(in the rows, 128 means zero)
These are runs of 7 systems, one row a step. Runs of the same system follow the same rule from any start.
seq 1, z933 (11 x 20):
[[157  94 154 136 101 188 118 111  63 145 129 108 105  82 163 124 115 153
  169 134]
 [ 82  99 146 116 182 103 141 117 134 101 124  98 149  71  90 128 130 134
   70 100]
 [151 148 103  97 140 117 121 186 161 152 112 160 156 158 129 176 105  97
  107 157]
 [110 161 106 171  89 101 128 115 153 146 170 142 126 147 143  80 148 130
  194 127]
 [152  95 187 122 124 173 131  93  78 145 101 117 128 138 135 109 136 167
  122 127]
 [ 93  97 118 107 157 137 117 147 132 115 140 101 122  43 107 156 113 105
   97 117]
 [128 156 104 120 143  72 156 152 155 142 108 147 172 177 113 135 119 102
  100 131]
 [149 158 124 157  98 145 107 132 132 148 150 152 122 138 172 123 128 145
  196 147]
 [106  88 177 126 127 135 134  88 116 127 132 108 120 118 104  84 155 165
  120 115]
 [127 101 122  87 149 157 116 153 116 145 104 105 129  92 121 166 105  96
   81 130]
 [109 160  85 151 136  71 157 145 152 127 144 144 156 130 116 123 114  96
  135 117]]
seq 2, z433, 11 rows:
[[ 96 125  78 144 163  90 167  87 171 148 130 140 120 194 107  89 152  68
   47  96]
 [134 122 113 168  95 142 117 141  75 134 173 155 192  65 158 148  80 134
  190 150]
 [141 129 173 129 183 122 116  90 176 122 100  89  95 134 160 113 168 204
  102 120]
 [124 108 143  75 109 161 138 184 125 190 121 166  99 118  85 135 116  80
  141 124]
 [ 81 146  96 125  95  95 120 104 120  99 129  82 200 162 141 108 154 103
  106 127]
 [157 123 111 199 174 137 141  95 124 157 156 171 117 108 134 110  88 136
  137 121]
 [124 112 185  97 109 156  99 142 138 116 114 104 129  82 149 162 150 181
  136 145]
 [116 124 118  85 149 103 156 148 164 172 112 133  98 163 107 106 151  89
   95 107]
 [111 145  97 138  95 129 116 132  83 134 148 126 194 131 127 114 104  95
  159 134]
 [134 127 138 183 162 139 117  67 146 114 136 119 121 123 144 112 131 165
  106 123]
 [132  92 163  99 122 153 135 161 140 154 128 150  99  80 126 161 129 136
  126 134]]
seq 3, z433 (11 x 20):
[[102  98 128  93 104 133 132 150 109  93 126 107 150  92 121 172 129 106
   93 133]
 [124 162 105 147 163  71 168 138 155 128 123 142 140 135 131 122 123 119
  126 104]
 [160 145 151 135 113 150 112 136 106 132 132 156 140 149 142 129 117 157
  178 149]
 [122 113 129 118 120 148 105 106 153 119 125  91  73 143 124 118 157 126
  103 132]
 [115  95 112 110 127 113 159 153 103 125 137 130 137 101  99 138 108  89
  108 120]
 [122 172 119 148 146 106 131 128 136 104 117 128 171 128 147 144 119 136
  133 120]
 [152 133 153 147 125 139 133 122 141 141 135 164  97 148 127 115 133 152
  158 132]
 [129  98 127  91 102 151 109 137 123 121 129  98 104 133 138 141 147 117
  113 145]
 [109 128  97 128 150  94 151 135 125 123 130 106 129 116  99 111 115  94
  110 108]
 [135 152 142 150 139 135 131 127 110 112 124 159 172 125 133 146 105 140
  139 126]
 [132 134 144 139 117 137 124 117 167 128 129 137  88 140 145 131 156 150
  135 131]]
seq 4, z204, 11 rows:
[[116 144  87 106 119 136 106 128  98  86 135  51  93 113 186 113 156 110
  162 106]
 [149 119 149 131 185  99 175 129 141 130 134 187  98 177  92  97 131 137
  119 102]
 [115 170 121  82 110 151  91 158 131  94  94  98 141 157 117 166 130  98
  116 138]
 [119 150  93 186 125  93 168 107 169 114 159 160  99 135 156 121 143 117
  136 107]
 [179 115 110  85 164 139 113 166  84 117 128 119 130 150 158 135 107 123
  138 142]
 [ 93 152 145 124 135 117 138 106 148  95 127 111  82 139 107  89 167 130
  138  89]
 [144 138 119 109 144 117 142 162 148 130 115 178 152 174 111 164 110 103
   93 142]
 [119 166  86 147 104 131 114 123 133 106 133  87  98 116 170 130 140 109
  162 118]
 [162 104 129 131 175 100 163 130 110 113 147 163 121 157 135 107 122 142
  126 121]
 [112 149 141  81 138 156  94 144 133 106 105  99 111 140 119 133 145 116
  124 118]
 [109 143 111 153 116  88 169 128 167 126 142 163 120 151 113 128 138 106
  119 116]]
seq 5, z83 (11 x 20):
[[149 107 119 121  86 171  56 119  80  56 157  75 154 121 188 153 132 157
  152 179]
 [ 80 194  97 111 185 107 120 148 148  67 119  85  87 105  74 107 126  84
  135  72]
 [195 134  90 116  92 102 166 185  90 153  90 125 137 156 122 170  78  94
  134 164]
 [104 150 136 149  72 140 169  95 145 113  93 102  80 103 191 161 175 127
  118  96]
 [142 148  97 156 118 140  78  96 125  61 157 118 135 204 132 112 128 128
  131 160]
 [ 99 146 115  83 141 128 101 175 104  86 122  70 138  65 112 147 114 108
  148 114]
 [151 161  86 138 124  99 186 152 127 141  98 137  89 161 108 134 106  72
  126 107]
 [161 119 133 141  72 142 143 117 114 123 100 102 116 125 195 169 141 152
  127 152]
 [ 91 169 117 148 122 132  96  96 158  65 141 106 117 152 122 118 158 127
  126 119]
 [132 137  98  95 130 124 103 170  89  98 135 105 160 130 104 135  95  97
  144 142]
 [127 147 105 125 126 123 174 149 122 143  97 112  81  98 138 146 122  88
  132  91]]
seq 6, z93:
[[132 118  89  94 183 189  90 129  43 145 128  79 122 109 133  86  93  69
  137  96]
 [133 114 193 124 175 114 154 164 121 112 115 130 116  32  68 146  97 181
  147 113]
 [129 142 146 142 137 122 137 133 208 189  96 183 174 125 163 193 131 149
   75 150]
 [145 101  57 144  75  93 150 133 112 193 159 122 143 170 138  86 115  73
  139 154]
 [160 124 125 111 193 163  88 112  45 125 118  67 138 123 140  71 101 139
  156 113]
 [ 91 108 185 117 154 160 127 152 131 122 129 164 143  28  79 172 101 142
  118 112]
 [146 119 131 136 126  60 197 143 183 164 102 154 154 137 161 167 140 149
   81 139]
 [150 148  56 136 113 148 101 131 127 203 131 111 120 170 147  98 104  66
  143 146]
 [149 101 148 134 152 137 104 118  55 112 155  97 145 106 103  67 100 164
  179 132]
 [ 94 109 180 100 167 163 124 133 132 123 109 156 173  64 135 184 128 143
   76 110]
 [127 118 100 132 108  56 207 163 169 167 116 148 119 122 116 153 124  97
   99 127]]
seq 7, z982 (11 x 20):
[[138 105 178  80 145 156 108 123  97 131 108 131 153 184  95 100 136 143
  108 134]
 [ 96 137 128 152 123 118 143 133 171 159 118 165 159 111  65 152 100  99
   89 132]
 [142 155  86 174 110 115 166 111 125  99 117 108  92 123 181 152 132 110
  128 110]
 [134 115 132  98 141 156  74 150 118 111 167 114 117 104 166 116 141 151
  178 138]
 [112 105 165  82 131 102 139 133 123 135 119 126 151 173  74  84 149 132
  111 126]
 [126 147 117 157 138 155 138 116 151 167 100 167 152 134 117 165  96  94
   79 128]
 [126 147  96 164 109 109 153 132 125 100 136  99  87  77 144 141 119 119
  161 112]
 [139 111 150  99 131 152  91 122 107  89 148 116 129 152 168 115 158 162
  150 138]
 [102 107 143  91 143 107 121 151 159 164 141 149 151 146  76 100 136 117
  112 135]
 [135 154 108 156 129 130 168 112 121 151  82 129 130 142 128 148 106  91
   90 110]
 [130 144 118 160 121 151 112 133 126 105 147 123 104  70 148 154 110 135
  168 129]]
seq 8, z204, 11 rows:
[[ 83 174 162 147 109 106 141 132 154 132  94 101 119  86  34 110 116 130
  149 105]
 [136 145 138 153 118 115 136 135 140 136 117 176 224 133 158 181 110 153
  113 157]
 [126  92 109 134  94 169  87  99 129 149 167  93  94 107 209 109 164 140
  149 143]
 [133  57 137 112 163 112 161 123  96 150 143 128 115 123  65  78 113 115
   97 120]
 [ 99 184 166 113 128 158 103 150 133 136  69 110 152  93  69 153 104 121
  132 117]
 [115 136 133 177  72  92 159 114 163 125 148 170 170 127 160 156 148 154
  135 146]
 [163  73 100 112 149 162  95 120 104 164 145  94 124 116 198 124 123 132
  108 154]
 [102 104 149 123 133 122 129 115 115 133 145 104  92 111  55  58 131 126
  146 107]
 [110 153 163 118 138 136 142 145 128 133  83 162 193 118  84 174  98 118
   91 122]
 [118 149 119 160  63 133 121 122 165 140 136 121 120 102 188 159 152 142
  156 146]
 [163  56 107 134 155 102 144 113  98 149 158 111 137 129 153  96 119 141
  106 146]]
seq 9, z933, 11 rows:
[[176  72 134 194  86 126 177  72  69 131 109  88 137  92 173 144 106 171
  103 154]
 [107  98 130 116 212 142  67 112 132  69 174 129 184  96 147 144 122 152
   82 133]
 [108 149 127  48 141 102 116 206 165 130 144 174 131 186  70 118 142  86
  146 129]
 [128 185 112 152  64 130 154 129 140 195  95 106  84 133 154 105 142 104
  189 107]
 [160  82 154 200 130 140 165  56  85 127 118 113 123  90 141 125 106 175
   98 129]
 [110  90 135  87 170 139  77 141 126  72 150 113 181 102 123 165 119 141
   74 151]
 [ 93 166 100  80 146 102 125 183 178 143 152 178 128 170 105 117 145  71
  144 109]
 [161 161 126 148  72 117 162 130 113 179  99 110  99 156 148  98 134 133
  190 126]
 [134  99 160 185 140 164 125  63 106 121 123 103 117  67 141 130 116 173
  109 123]
 [108  78 135  83 158 123 113 144 132  87 143 132 171 122  95 161 122 122
   56 146]
 [108 175  81  93 132 109 117 178 162 149 142 150 136 162 145 125 138  72
  158 116]]
seq 10, z93, 11 rows:
[[130 137 160 126 129 113 158 122 138 108 124 134 101 133 169 123 169 164
  148 104]
 [108 121 133 118 109 163 107 115 168 151 124 136  95 155 107 128 151 103
   96 135]
 [137 123 118 142 107  86 135 123 118  80 137  98 135 161  95 111 127 137
  127 152]
 [105 167 118 129 139 160  99 125 124  90 133 131 140 119 161 149 132 113
  139 107]
 [110 113 141 123 105 107 168 138 139 114 153 150  88 115 130 120 159 129
  148 108]
 [138 134 142 112 136 141 114 114 158 138  98 110 106 172 135 126 153 137
   97 136]
 [110 137 113 147  93 125 114 129 133 105 148 126 133 139  77 121 114 103
  133 146]
 [129 140 130 136 136 119 135 115 109  77 136 123 142 133 172 132 144 149
  139 115]
 [ 94 124 127 106 121 151 128 140 150 134 142 144  91 112 134 136 153  96
  128 105]
 [147 125 146 121 124  94 148 129 146 118 113 113 104 165 104 108 144 152
  123 137]
 [113 157 121 142 112 162  89 114 140 119 123 126 145 143 120 142 119 112
  121 142]]
seq 11, z399, 11 rows:
[[166 116 109 199 138 103 161  96  93 221 147 127 127 119 130  38  93 144
  187 125]
 [111 131 212  70 138 168  43 129 149 107 112  87 151 127 117 118 165 202
  142 151]
 [121 119 128 135 124 121 163 175 159 145 131 224 179 104 103 215  88 100
   84 145]
 [ 90 161  66 162 153  90 152  83 123 107 126  71 148 113 204 103 154 104
  112  74]
 [159 123 141 160 152 169  94  92 168 211 128 130  55 149 105  71 119 148
  145 144]
 [122  97 189  85  95  97 115 162 107 121 144 134 214 119 121 124 142 191
  165 164]
 [ 86 149 117 106 154 169 117 141 159 127 101 154 151  98 131 203 115  74
   58 108]
 [136 151  82 214 155  82 184  85 117 139 138 129 129 119 149  93 108 121
  138  95]
 [140 126 156 111 136 150  63 110 170 150 135  87  85 151 155  81 170 181
  157 150]
 [120  82 168  93  96 123 137 172 133 174 135 180 188 117  85 153 114 133
  113 165]
 [ 85 171 105 125 163 134 134 120 104  97 106 118 186 103 160 155 122  89
  101  79]]
seq 12, z83 (11 x 20):
[[139 142  82 132 206 171  98 142 125 136 120 115 130  45 193 190  83 105
  104 111]
 [153 164 113 176 111  24 205 141 134  99 137 133 114 148 119  95 132 155
  190 116]
 [137 164 178  72  81 187  84 147 135 161  71 120 141 179 148 151 151 139
  145 150]
 [ 65  84  82 145  85 125 118  96 153 101 181  92  93 106  86 107 147  72
   90 130]
 [177 123 124 126 204 151 142 121  47  94  98 129 164 133 150 151  78 127
   95 110]
 [125 183 107 159 121  93 140 171 194 138 139 144  86  74 148 160 120 139
  190 122]
 [140 121 158  80  74  95 157 133 105 112 103 113 141 228 121  95 174 140
  135 140]
 [ 85 130 101 132 114 203  57 102 152 164 127  89 125  89 137 143 120  83
   91 134]
 [141 103 111 170 149  88 181 110  73  56 152 128 129 119  90 116  98 124
  121 111]
 [162 181 146  99 167 156 116 179 147 143  89 160 118 122 178 183 117 141
  156 121]
 [101 115 103 127  57  57 153 135 173 130 160  95 105 156 119  91 176 122
  147 145]]
seq 13, z399:
[[144  91 135 167 151 186  84  78 103 110 184 145 107 115 159 103 124 156
  149 138]
 [115  76 174  78 159 100 147 170 155 125 146 139 108  70 116 137 148 163
  122 123]
 [118 180 113  92 141  83 161 180 155 157  79 124 156 145 123 146 125  95
  119 106]
 [123 177  94 195  84 145 113  79 126 144 113 105 144 155 124 113 111 105
  134 138]
 [142  77 155 149 127 170  99  81 107 108 174 150 124 140 155 108 141 167
  128 149]
 [114  81 148  73 166 120 132 178 140 133 146 139 122  65 130 149 133 133
  118 119]
 [108 181 117 119 149  81 170 152 149 144  83 120 143 134 101 129 122  99
  117  93]
 [145 179 105 180  95 145 106  94 138 139 117 116 125 168 145 118 123 127
  154 143]
 [133  61 152 137 102 158 107  96 116 123 167 138 135 126 142 125 143 158
  112 161]
 [113  95 136  75 185 128 133 164 118 131 140 141 141  89 132 138 125 116
  109 108]
 [108 187 116 140 147  95 156 143 153 138  95 115 119 111  92 125 114 105
  137  96]]
seq 14, z982 (11 x 20):
[[108 103 154 153 105 165  78  89  87 118 133  92 194  95  81 118  97 149
  112 162]
 [ 96 116 131 166 146  65 183 107 158  93 160 184 162 133 129 128 153 142
  101 103]
 [170 108  87  97 128 124 154 171 133 160 126 137 100 133 211 169 134 105
  122 138]
 [148 155 154 108 148 139  98 149 122 164  94  71 101  98 107  93 114 162
  181 129]
 [124 100 160 163 100 147 117  73  99 119 134 136 166 164  75  99 121 145
  104 155]
 [ 83 115 109 154 138  95 157 119 170 134 155 161 170  94 151 153 138 113
   84 114]
 [178 126  99 113 157 108 168 160 116 127 119 119  71 125 186 143 127 122
  144 111]
 [151 131 163  98 118 156  78 151 107 147 112  93 142 120 116 118 116 164
  169 158]
 [ 99 117 159 159 112 113 135  85 147 141 134 144 157 157  71  88 141 140
  103 132]
 [117 107  85 156 139 128 156 109 138 142 141 145 142 109 172 159 123  93
   76 116]
 [157 138 117 114 161 109 144 170 112 113 124 105  94  85 163 139 117 141
  170 111]]

Which system made each of these runs?
seq 15, 2 rows:
[[132  98 103 125  30 178  58 119 110 139 158  89 111 163  90 106 126  93
  145 193]
 [108  94 135 111 182 157 146 105  88  54 106  85  89  76 101 153 119 106
   54  83]]
  z83
seq 16 (2 x 20):
[[160 138 127 115 138 116 136 193 142 139 133 174 121 115 101 161  90 124
  159 148]
 [ 85 142 115 125  86  91 153 114 135  85 116  91 153 140 135 137 161 114
  104 116]]
  z399
seq 17, 2 rows:
[[102  99  70 116  88 125  59 141 150 115 200  83 111 135 102  88 137  91
  150 172]
 [ 87  97 175  94 108 153 172 123  83 120 144 188 127 149  98 100 162  97
  133  81]]
  z399
seq 18:
[[167  76 153  70 129 165  94 134 127 210 129 171 161 227 150 103 147 130
  103 173]
 [ 75 120  94 162  75 168 124  70 111 112 125  65  80 107  75 102 129  60
   91 108]]
  z204
seq 19:
[[ 84 124 148 146 140 127 186  82 144 161  84 101 113  69 160 133 158 128
   78  70]
 [194  71  93 135 163 104 134 150 123 135 140 131 151 124 140 166  80 139
   83 182]]
  z933
seq 20:
[[ 97 112 130 138 112 125 108  95  91 155 130  82 202 116 101  78 119 129
  122 134]
 [116 121 172 160 120 197 115  95 124 165 127 177 139  96 118 144 113 136
  122 128]]
  z204
seq 21:
[[109 163 132 151 167 157  56 133 140 177 164 143 153  90  89  72  95 137
  203 133]
 [ 92 115 207 102  68 127 161 133 114 168  85 141 179 118  57 126 137 136
  115 128]]
  z933
seq 22, 2 rows:
[[152 129 134 176 128 183 120  97 139 176 110 146  73 123  79 126  89 114
  117 141]
 [119 111 135 136 102  97 135 149 100  61 142 110 173  78  93 163 103 145
  130 152]]
  z204
seq 23 (2 x 20):
[[131 122 163  80 101 110 113 135 190  76 123  98  42 200  84 109 190 157
  118 150]
 [ 87 196 134 143  77 139  82 107 163  54 122 127 157 202  68 135 144 114
  125 149]]
  z93
seq 24 (2 x 20):
[[137 105  89 152  57  88 180 144 102 146 133  94 118  75 154 141 117 114
  155 139]
 [146 166 162 145 135 171 136  81 118 103  82 133  98 186 152 126 150 145
  119 102]]
  z83
seq 25, 2 rows:
[[125 116 169 111  85 159 107 131 119 102 139 144 119 150 102 131 144 145
  149 152]
 [ 98 101 118 130 137 113 155 122 152 126 128 128 134  94 131 160 133 106
   65 116]]
  z204
seq 26, 2 rows:
[[185 189 100 143 223 132 137 120 106  54  83 135 121 194 138 155  89 118
   90 105]
 [131 169 132 141  81 120 113 163 171  21 166 160  61 147 104 170 143 143
  184 149]]
  z933
seq 27, 2 rows:
[[152 133 140  66 137 127  94 180 139  95 110 106 137 141 154 170 137 153
  128 156]
 [128 166 131 131 121 105 110 139 166 167 129 137 126 180  69  77 125 126
  163 142]]
  z982
seq 28 (2 x 20):
[[128 125 113 169 142 116 115 100 178 133 159 162 167 144 183 144 141 154
  103 151]
 [130  84  95  97 126 163  88 137  98 146 176 106 106 121 156  94 134  99
  151 136]]
  z204
seq 29:
[[183 119 120 151 138  89 166 183 140 126 168 221 135 129 147 174  93 152
  166 160]
 [102 127 170  63 117 104 141 141 160 163 115 110 123 149 192  97 212 162
  153 102]]
  z83
seq 30 (2 x 20):
[[ 82  57 160  92 106 149 123 158 112 123 156 139 155  39  68 161 110 112
  101 140]
 [ 91 166 108 111 176  77 156 137 173 123 115 139 177 139 189 144 162 119
   93  86]]
  z433
seq 31 (2 x 20):
[[165  88  98 211  73 147 141  90  94 130 162 151 128 113 119 149  78 115
  119 174]
 [123  88  93  96 185 107  94 128 115 111 165  66 160  92 205 107 148 147
  120 128]]
  z93
seq 32 (2 x 20):
[[135 138 128 109 174  97  96 143 194 179 107  57  81 110  98  83 133 156
  133 137]
 [ 97 158 121 144 129 102 105 117 117 129 144 149 228 182  74  82 115 112
  136 137]]
  z204
seq 33, 2 rows:
[[114  91 138 157 130 174  97  93 145 102 183 147  77  89 148 130 147 143
  133 131]
 [117  93 126  71 138 108 136 129 105 106 114  86 140 172  95 101 145 104
   73 124]]
  z933
